Each path below is one point turned by a fixed rotation once a step. After each direction that follows a path, write how fast that rotation turns it, in degrees per step (0 if it stays still).
Each turn is a multiple of 5 degrees from 10 to 175, or 0.
Each row of a path follows its step; steps can be skipped.
Rotation 1:
step 0: 21.9	18.1	29.1	-2.1	14.3	-0.5	-9.7	14.8	-3.9	-19.8	-5.1	-0.1	-1.9	-25.0	5.2	-10.9	-18.9	9.4	-20.7	6.4	-8.4	-23.7	-16.5	-4.5	21.2	11.6	1.0	-3.5	26.2	-10.6	-1.4	14.1	-2.7	-9.8	-19.4	12.7	1.0	0.4	1.7	0.1	16.4	9.1	-13.5	17.7	-5.0	-1.4	16.8	-6.0	-10.4	5.3	10.2	7.1	2.2	3.8	-1.2	-15.5	8.5	12.9	12.1	2.1	-1.1	-15.8	-21.8
step 4: 3.2	27.9	10.8	-3.2	7.3	-7.2	-0.3	17.7	7.7	-3.5	-5.6	-4.9	23.3	-1.4	-23.3	-12.2	-3.2	14.6	-18.4	13.2	-8.4	15.6	-11.0	11.6	-3.5	4.8	-32.3	-2.9	-8.4	-11.8	9.6	10.6	12.4	-10.8	5.9	-3.7	4.8	-3.1	-4.9	26.9	-3.8	10.5	6.0	8.2	14.7	-4.2	-27.9	-4.3	5.4	18.5	-12.7	-13.4	-6.0	21.1	0.3	-22.1	13.9	-2.8	14.1	-14.4	-10.1	8.0	-6.4
step 6: 5.4	21.4	1.1	23.6	38.7	-8.1	-8.9	6.9	11.4	7.0	-17.2	-16.5	-0.8	-18.0	-13.3	-18.8	-8.3	13.4	-2.9	8.5	-6.2	14.4	-18.3	6.2	-3.7	-5.2	-9.4	16.7	16.2	-8.7	-3.2	2.6	-6.1	-7.0	-20.4	-12.7	5.2	-20.1	14.9	-5.7	13.9	2.3	0.6	-6.8	15.3	9.2	-0.4	-2.0	-2.5	-11.9	3.0	6.6	15.5	-1.4	13.1	-4.2	0.8	-13.2	4.9	-21.1	27.1	-9.5	-14.8
step 7: 14.9	30.2	16.8	-12.4	7.9	4.7	24.4	6.0	12.5	-4.7	18.0	14.6	1.0	-12.5	15.5	1.1	-8.6	5.1	9.3	14.1	9.3	2.5	-9.0	25.4	8.9	-5.2	1.0	-10.4	19.3	-16.6	3.0	-0.5	1.6	-9.6	-29.8	-0.2	-1.5	2.5	-9.1	-8.5	3.5	20.5	-9.6	17.4	9.7	-2.7	-4.4	20.5	-8.8	13.5	-13.6	-20.2	-13.1	16.1	10.9	-6.5	10.2	-15.9	19.1	5.8	3.7	-9.3	4.3
step 12: 22.2	17.1	1.2	12.7	-11.5	19.6	1.5	19.1	14.8	-12.1	0.5	-7.6	-18.2	-13.0	-9.8	-21.2	-9.7	9.8	13.3	4.2	-3.1	11.7	-8.0	-4.5	1.1	-6.3	-13.7	6.0	-5.8	-11.1	-6.0	15.1	-7.2	-2.3	-7.1	-12.3	-27.5	9.1	3.5	21.1	17.5	-15.6	12.2	17.9	-12.9	15.6	0.0	-1.7	-5.0	-5.5	6.1	8.0	5.1	4.4	10.4	27.2	3.7	-0.3	11.2	-2.7	15.2	-36.9	0.6
step 13: 21.4	-4.3	18.3	5.5	16.6	-7.7	-0.1	5.9	10.5	-23.3	-7.0	0.6	16.0	-9.9	7.0	-8.7	-18.4	-7.7	6.5	26.0	-0.7	4.8	-12.4	25.9	-9.0	-13.5	-30.4	18.4	-5.3	-6.2	-11.2	-10.1	12.5	-14.8	-2.2	-12.4	7.9	4.2	-2.1	11.5	15.7	2.7	-8.7	-0.3	11.3	3.0	-18.3	-2.2	10.1	-5.0	-20.1	-9.0	5.2	16.1	1.8	-28.8	16.7	11.4	8.9	-18.0	5.5	-7.8	1.8
step 16: 23.4	20.9	14.2	-8.5	15.0	-0.2	17.6	7.3	2.7	0.4	3.5	-13.0	9.0	-21.2	-5.9	-12.3	10.2	4.2	2.4	34.0	-3.0	-32.8	-1.4	18.1	5.2	-8.7	0.1	-0.7	14.7	-22.0	-4.1	1.9	-15.0	-14.1	-2.0	2.4	0.5	3.4	21.6	-11.7	8.8	4.1	-15.9	11.1	-2.2	-1.4	0.5	-1.1	-23.8	4.4	-2.2	-19.3	-8.8	19.6	2.3	-1.6	8.1	6.2	11.1	7.7	-17.6	-17.1	-15.0
step 18: 12.8	8.6	28.5	13.5	-3.1	12.0	-10.9	-0.7	5.9	-12.8	-1.7	10.3	0.8	1.2	-8.2	-27.5	-35.4	12.7	10.7	13.2	5.6	0.9	-20.0	-7.9	15.4	1.3	2.0	-14.0	7.6	-6.1	11.3	14.6	-3.7	14.4	-15.3	17.3	-3.0	12.4	-11.0	-16.6	8.7	14.8	-18.5	2.1	2.9	7.8	-2.5	-18.4	-30.4	-0.2	9.4	10.4	4.3	14.1	-10.1	-3.7	4.3	-13.2	5.0	3.0	6.9	-20.9	-10.5
step 20: 9.7	21.1	12.8	-1.1	-5.5	-1.6	2.4	-7.6	-2.8	7.5	-1.0	-7.2	21.0	-0.2	-14.5	-14.5	-13.2	19.9	15.4	0.3	7.3	-18.2	-24.5	10.0	2.1	-12.0	-14.5	-13.5	11.2	-11.7	12.6	0.4	12.5	3.4	17.9	1.2	10.5	-5.0	-27.6	35.3	4.1	2.9	-2.5	-8.2	-9.3	-14.2	-24.8	-6.2	3.3	-1.6	-11.7	-8.5	19.4	13.2	0.9	-13.8	24.2	-14.3	8.6	-6.0	-5.1	-4.8	8.4
step 21: 18.6	18.8	3.0	21.1	-6.7	9.2	5.2	18.2	20.8	-2.2	1.1	-8.1	-11.7	-13.6	-13.7	-16.9	-13.6	-4.9	-12.0	10.6	-16.1	11.2	-9.5	9.1	12.5	9.4	-5.7	-23.8	1.3	-17.0	10.9	43.2	4.0	-3.9	-18.8	-4.4	-13.3	0.9	10.2	18.0	7.7	-5.5	9.8	5.6	-0.7	-10.2	-9.0	-10.7	17.9	-0.7	11.0	10.8	7.4	-15.8	-16.7	0.7	1.5	0.4	-6.3	-3.5	-8.8	-21.3	-2.6
step 22: 23.1	17.7	6.5	-12.3	13.0	1.8	-14.2	18.6	19.0	-5.9	-9.9	1.0	16.2	-4.2	-10.3	-12.7	-3.9	16.5	-2.2	7.1	-4.8	-0.5	-17.6	8.9	-10.9	-4.5	-13.6	18.0	-7.9	-8.5	-1.7	4.0	-14.8	-19.3	-7.6	-21.0	22.8	-21.6	11.4	13.5	0.0	0.5	-1.6	2.2	34.3	-2.8	-14.5	10.6	-19.1	-0.8	-0.4	8.7	7.5	18.9	-8.3	-18.3	-4.1	0.1	21.8	-12.7	10.1	-9.8	4.1
-7.4	1.8	7.7	1.2	-3.5	6.0	-1.5	2.6	2.2	-4.1	1.8	0.7	3.6	1.1	-2.1	-2.7	-3.6	7.5	-1.9	1.4	2.9	0.5	3.8	4.5	-7.6	1.7	3.2	0.3	-3.8	1.3	2.9	4.0	5.6	-0.1	0.9	1.1	-2.6	3.2	-4.0	-2.5	-5.1	1.1	-1.0	2.3	-5.7	1.5	-2.0	5.0	3.7	-0.8	-1.5	-3.9	0.2	-0.4	6.3	3.3	-0.3	-4.8	1.0	0.9	3.8	-0.8	5.1 => 135
0.2	-3.7	0.8	2.2	-1.8	1.1	-4.9	4.0	-0.5	-2.4	-4.4	-0.3	-7.4	-4.8	2.0	0.3	-0.9	2.1	5.8	-0.2	-0.9	2.6	-2.7	0.4	-3.3	3.0	-2.1	3.1	-1.2	-2.7	1.6	3.0	-4.8	-3.7	-3.8	4.1	4.9	-1.2	-1.2	-3.1	-7.9	-4.9	-5.3	-3.0	0.5	1.2	-1.3	-3.8	1.3	-4.8	2.3	3.5	0.1	-4.7	-0.5	8.4	-1.9	-0.9	5.0	-0.3	-2.9	-3.3	-8.2 => 115
4.3	2.6	2.9	0.0	1.1	1.3	-4.0	3.5	-6.1	3.2	-2.0	-3.9	-2.0	4.4	-3.2	-1.8	0.6	-2.7	3.2	-6.0	-2.8	7.8	-3.2	3.9	0.4	2.8	-6.7	-2.8	-4.8	-2.2	-2.6	1.3	5.2	8.3	3.5	-3.9	2.4	4.6	-3.1	-1.9	3.8	-5.0	1.1	0.7	0.9	-3.4	-3.9	-0.9	1.3	-2.0	-4.5	2.4	-1.4	2.3	2.1	4.9	3.1	2.4	-2.4	-3.1	-1.8	-1.2	4.9 => 45
-7.4	0.3	-1.6	5.6	4.2	-2.8	0.9	2.4	-4.5	-4.1	0.6	-3.2	-3.8	-4.3	-1.6	1.4	1.5	-2.3	-11.7	-0.1	1.9	7.1	-2.2	1.0	-3.0	4.3	-3.3	-2.1	2.2	-0.1	-0.8	1.1	2.9	-4.1	-0.8	5.2	-2.2	5.0	2.5	4.0	4.6	0.1	1.2	1.8	-1.2	3.4	2.3	0.2	2.9	2.6	4.3	1.7	2.4	-2.3	4.4	-1.8	0.0	2.9	-1.0	-7.0	-4.3	3.6	-3.3 => 170
1.1	-2.6	4.0	-9.6	2.5	-1.8	-1.0	-6.2	-4.0	-0.3	-0.7	-0.3	0.0	-2.5	1.7	-2.3	-3.5	1.4	-1.9	-0.7	-4.4	-6.3	-3.0	6.0	1.9	-2.6	1.6	6.3	0.6	2.9	-2.8	-1.0	1.0	-2.3	-1.9	2.1	-1.0	-4.0	4.1	2.0	4.5	-3.3	1.3	-0.9	-2.3	-4.8	-3.2	2.9	-0.6	-0.4	-4.6	-1.7	-0.6	-4.3	11.1	4.6	3.2	1.6	-1.0	-4.6	1.5	1.6	-5.6 => 110
-2.5	2.8	-1.5	0.4	4.6	-3.0	-5.9	1.8	3.4	-3.1	-1.5	-0.4	1.9	-1.0	-1.3	-0.6	-0.5	2.2	1.5	-1.6	-0.5	2.9	-4.2	-6.3	-1.5	2.8	-3.3	7.7	-2.1	2.7	2.0	1.4	-0.9	0.2	5.4	-3.0	-4.1	-2.8	-0.6	-3.5	-2.2	4.0	2.9	-11.6	4.1	-0.1	-2.4	-0.9	2.8	-1.6	-3.6	-4.5	5.3	-2.2	1.9	-5.6	3.1	7.3	2.0	1.7	3.6	5.6	0.3 => 160
Rotation 2:
step 0: -15.6	-0.7	-17.4	8.1	2.6	8.6	-5.9	-2.6	5.3	-18.4	-0.4	9.3	0.6	14.4	-2.3	-17.7	-15.1	-8.8	-12.0	8.7	-25.2	2.1	9.3	0.7	-4.4	1.2	2.6	-6.2	3.1	-8.1	-2.4	0.8	-24.7	5.7	2.8	-18.1	-15.5	-5.5	3.2	22.6	-3.9	6.6	-3.5	12.7	6.5	33.3	-27.7	-29.7	-8.3	0.2	7.8	22.1	-23.5	1.8	-6.0	-10.3	-16.3	-12.2	8.2	-20.5	1.9	7.7	-4.3
step 3: 4.8	3.8	-1.5	0.5	15.2	-6.7	5.4	2.7	5.7	-3.4	13.7	0.5	-2.1	-6.7	-15.8	-20.8	-6.9	1.3	-4.5	9.2	5.6	14.0	10.6	-18.1	9.7	-13.5	1.1	8.9	-1.9	-24.6	0.8	-10.3	-24.1	1.7	16.4	-15.7	4.6	16.4	-4.9	-9.9	-3.5	10.9	-11.8	13.0	-10.1	21.4	-29.0	-21.5	-24.2	24.2	0.1	10.7	-1.1	16.2	-9.4	-13.3	11.5	22.6	-20.4	-6.2	16.7	3.1	-7.0
step 5: 11.7	-12.8	-2.6	9.5	7.2	12.0	-1.1	7.0	-10.6	-3.2	0.0	-3.1	-21.3	-9.5	-3.4	-13.7	-18.1	-5.9	-21.5	11.4	21.4	-7.2	13.7	-4.7	-12.4	-23.6	11.5	-8.5	-12.6	21.3	17.8	-13.0	-0.3	5.5	-3.9	-3.1	-9.4	2.6	18.3	-17.6	-4.6	1.8	6.5	1.1	-5.2	17.0	7.6	-23.7	8.1	9.0	-0.5	-4.2	0.2	-7.1	-23.1	-32.0	-5.5	25.1	-19.5	19.9	-1.7	-7.6	-4.4
step 6: 3.6	14.7	1.1	-5.1	5.0	0.9	-6.0	-0.9	4.2	13.7	21.9	-21.0	4.5	-5.2	0.9	-1.4	-2.1	-11.6	-8.2	14.9	-4.4	-2.8	20.9	2.7	12.8	-11.5	10.9	-5.1	1.1	17.9	-6.5	-27.2	-15.3	18.3	-6.4	-17.9	0.1	8.4	4.3	-22.9	-6.0	8.0	-7.6	-2.7	-12.4	-2.3	-27.9	-10.8	8.0	-1.7	25.3	-10.9	-3.0	36.0	14.4	-2.8	29.8	6.4	-8.1	-1.7	3.0	-14.5	-8.6
step 8: 9.9	5.7	4.0	-0.4	8.7	9.3	18.8	8.4	-8.2	12.3	0.3	-7.1	-25.9	10.3	-7.1	1.8	1.3	-8.7	-0.1	11.0	5.0	-7.8	5.1	-2.4	1.0	-1.7	11.4	-25.0	18.6	32.7	7.7	-12.1	14.5	30.1	9.7	-12.7	0.3	-7.8	17.0	-8.6	-1.8	27.1	-5.4	3.6	16.1	3.6	-2.7	0.5	4.8	22.7	18.3	0.5	14.2	-3.7	-29.8	-11.1	10.9	-3.8	1.7	-13.6	5.3	-19.2	11.1
step 13: 1.3	0.0	-0.1	3.7	26.9	12.8	-2.7	3.1	-12.0	12.0	-22.1	-4.5	-12.3	9.1	17.3	2.7	5.4	-5.0	-2.3	-18.4	-12.4	-33.6	3.2	-14.4	18.1	9.1	-15.4	8.4	-7.7	-4.6	8.0	-6.4	9.3	13.0	1.0	-16.6	23.1	13.5	-9.7	9.1	-15.4	1.9	-14.9	2.9	-12.4	19.2	-5.6	-9.3	22.0	-23.2	14.9	4.1	-7.7	-15.2	8.0	-8.6	13.6	6.5	15.4	-3.8	2.5	-3.8	-22.8
step 15: -12.5	3.9	-9.2	-8.7	-0.7	2.0	19.0	17.6	8.1	6.8	-1.5	4.9	-5.8	-5.1	-6.7	-18.0	7.3	9.5	4.6	-1.4	-11.2	6.6	5.1	-7.5	18.6	-4.1	9.4	16.4	-19.8	21.2	-8.8	11.0	-1.3	34.2	11.0	-16.3	11.5	-2.5	15.3	12.0	-23.4	-14.3	-36.3	1.2	-11.6	12.4	-18.6	-12.2	18.5	2.2	-9.5	9.7	-5.4	-2.7	4.0	5.1	-12.3	6.1	2.3	-21.9	14.9	3.4	-1.7
step 16: -7.1	2.2	-6.6	-5.0	-7.8	5.3	2.4	11.3	-5.1	-28.1	-14.2	7.8	10.9	6.0	-9.4	-12.8	-11.1	-22.9	-16.2	-7.1	-4.7	-14.9	-15.1	19.6	11.5	-11.7	-29.6	-3.4	-11.2	5.1	2.4	-10.0	12.8	7.3	3.9	6.6	16.0	-1.6	-4.4	17.1	-23.8	3.6	0.9	21.5	6.0	25.6	-5.6	-25.0	21.1	0.3	10.1	9.1	-12.5	-0.8	-7.8	-15.1	11.4	13.0	-3.5	0.5	-10.4	16.4	-17.0
step 18: 0.9	19.9	-18.3	3.1	6.6	5.3	-9.8	-13.4	4.9	-11.4	12.6	8.4	18.0	13.2	-18.1	-9.3	10.2	22.2	-16.2	5.1	-2.1	15.4	-3.1	11.2	-12.2	11.9	2.7	19.0	-23.0	14.7	-1.0	8.7	2.9	31.9	-3.0	0.9	1.7	11.5	16.2	-1.0	-17.1	17.7	-21.1	5.8	-11.0	15.1	-1.1	-10.7	4.3	5.7	-1.0	-3.5	3.7	12.7	1.9	-3.7	15.9	21.2	-12.2	-10.4	-9.6	16.4	-24.2
step 21: 3.1	3.7	-32.8	12.7	2.3	6.6	-2.4	1.1	-1.7	14.5	-0.3	5.9	-12.9	-6.5	-0.1	5.4	-21.1	17.7	-3.1	11.1	-0.1	5.0	7.9	28.6	-13.9	-7.0	9.0	26.1	-3.8	24.0	8.7	-10.8	10.0	-6.6	10.8	-8.9	15.9	3.4	5.7	-25.3	-11.4	11.5	-8.9	-13.7	-1.4	6.1	8.6	-1.1	3.1	6.0	-0.3	8.9	-6.8	13.1	-5.0	3.2	29.1	12.2	-27.9	24.1	3.2	4.7	-15.3
step 22: -6.4	-1.0	1.5	-1.8	-8.1	0.8	2.8	1.1	-14.0	14.2	-4.3	-1.0	-4.9	-22.0	-7.7	15.5	1.4	12.5	-4.6	-0.7	8.2	22.8	-13.0	2.0	-1.2	8.3	-16.3	8.8	5.9	30.6	10.5	-3.3	-11.4	26.6	-21.9	-16.1	-0.3	21.7	18.4	-11.3	6.1	18.9	-9.5	21.9	0.4	-4.9	1.4	-10.4	9.9	-11.4	8.3	-12.2	-9.0	19.1	13.6	-21.8	14.3	-11.7	8.8	-5.6	-2.6	-7.5	-27.6
2.3	-4.1	-3.9	1.5	4.2	-4.5	-2.8	-2.6	5.3	-3.1	-3.6	3.2	-4.5	5.3	1.9	2.2	-1.1	-5.6	-0.6	-4.2	-2.8	-0.8	-1.2	-2.2	9.4	-2.2	0.8	1.1	-3.2	-3.6	-7.4	-1.4	-1.7	-1.8	2.0	3.1	3.3	2.7	-2.0	-6.2	4.6	2.0	2.1	5.0	3.7	-2.6	-0.5	-4.3	-5.6	-6.2	3.9	1.2	-2.9	4.7	-1.9	0.5	0.2	-2.8	3.9	-0.8	-1.1	1.5	-0.5 => 110
-4.4	3.1	3.3	-3.1	0.0	-1.3	1.2	-2.6	0.2	0.6	-3.6	-5.5	-3.3	3.3	1.3	4.0	5.5	-8.3	1.4	-3.4	3.1	-3.5	0.7	-4.4	-4.9	5.6	4.6	3.3	-4.2	-0.3	-2.1	-2.8	7.9	-1.5	2.8	4.7	0.1	-2.2	2.6	2.6	0.6	-2.1	-1.2	6.9	-2.6	4.0	-2.4	6.8	5.7	1.1	2.9	1.4	-2.7	1.4	1.1	2.2	-2.8	0.5	2.1	2.0	5.8	1.3	3.1 => 20
-5.0	0.0	-0.3	-4.4	2.9	-5.8	3.5	7.0	-2.3	3.0	-2.1	5.7	0.0	-2.8	-5.1	-1.1	0.2	1.4	4.6	5.9	-3.2	-2.1	4.8	-1.5	6.5	-1.5	-0.8	-3.6	0.1	-1.2	2.3	-4.2	5.9	2.8	0.3	-0.8	2.0	1.0	0.0	-7.9	2.2	4.9	-2.4	-1.6	-5.2	-4.4	1.4	4.6	-0.8	2.0	1.3	1.5	-3.4	-1.5	3.0	4.3	-1.1	-2.0	-0.4	0.5	4.8	-6.7	4.2 => 160
2.0	-0.5	1.2	0.7	1.5	-2.1	-0.2	-9.2	4.6	1.8	2.1	2.7	-4.6	-3.1	4.1	5.8	0.0	3.6	1.1	1.0	-1.2	3.6	-4.2	0.1	-4.0	-0.7	-5.7	2.9	1.0	2.6	2.3	-8.8	-4.2	5.9	4.3	4.4	-1.5	-6.7	-0.6	-0.7	-1.1	2.8	5.0	0.6	-2.6	-2.0	3.4	-1.7	4.7	-1.1	2.1	2.5	3.5	2.4	-0.6	-0.4	0.9	-2.0	-2.6	1.5	1.7	-9.0	4.1 => 25
8.4	4.2	-2.8	-4.9	-3.2	-1.6	0.0	6.9	1.9	0.0	-3.4	-1.3	-5.9	-1.5	2.0	3.6	6.4	-0.2	-3.4	0.1	-3.1	3.6	-2.6	4.1	7.3	0.1	1.5	3.2	-6.4	-3.1	2.4	-1.7	7.0	3.7	-2.6	2.6	-1.9	1.1	-1.7	2.4	-7.0	-1.2	-5.0	-1.0	1.2	1.9	2.6	-1.5	2.7	2.0	-0.4	0.1	4.9	-2.1	-0.1	0.1	4.0	-5.1	-1.6	0.2	-3.8	-1.3	-4.7 => 10
-7.2	-0.2	-2.0	-9.1	-5.0	2.7	3.7	-2.9	0.1	-3.8	-2.7	2.1	-1.9	4.4	-0.5	-1.6	-0.1	-1.3	0.5	5.5	-1.5	2.0	-5.3	-3.5	1.1	-3.6	2.7	-1.3	0.7	-1.8	5.1	2.2	3.4	3.0	6.8	-5.1	-0.5	-0.2	3.8	2.7	0.6	-5.8	5.2	1.0	7.3	-4.8	3.7	-4.4	0.6	0.0	1.9	-0.6	1.3	-2.5	-1.8	-5.1	-0.3	-1.7	-0.7	-6.5	3.2	1.5	2.5 => 95
-3.7	1.5	-1.8	-2.9	2.1	4.2	1.5	2.4	-0.1	-1.1	-3.5	6.8	2.7	-3.0	1.5	5.1	-0.9	1.7	5.8	-5.6	2.4	7.5	-2.4	4.1	-4.7	0.5	-2.7	2.1	-2.4	2.8	-5.9	-0.2	1.5	1.8	-3.9	0.3	9.7	-1.5	1.1	-1.8	-2.7	-1.0	-3.0	-1.4	0.8	0.0	7.0	2.3	-0.5	-1.0	1.1	1.4	-4.2	-0.9	2.7	-3.6	6.2	2.9	3.4	-2.6	-2.7	5.9	5.5 => 10
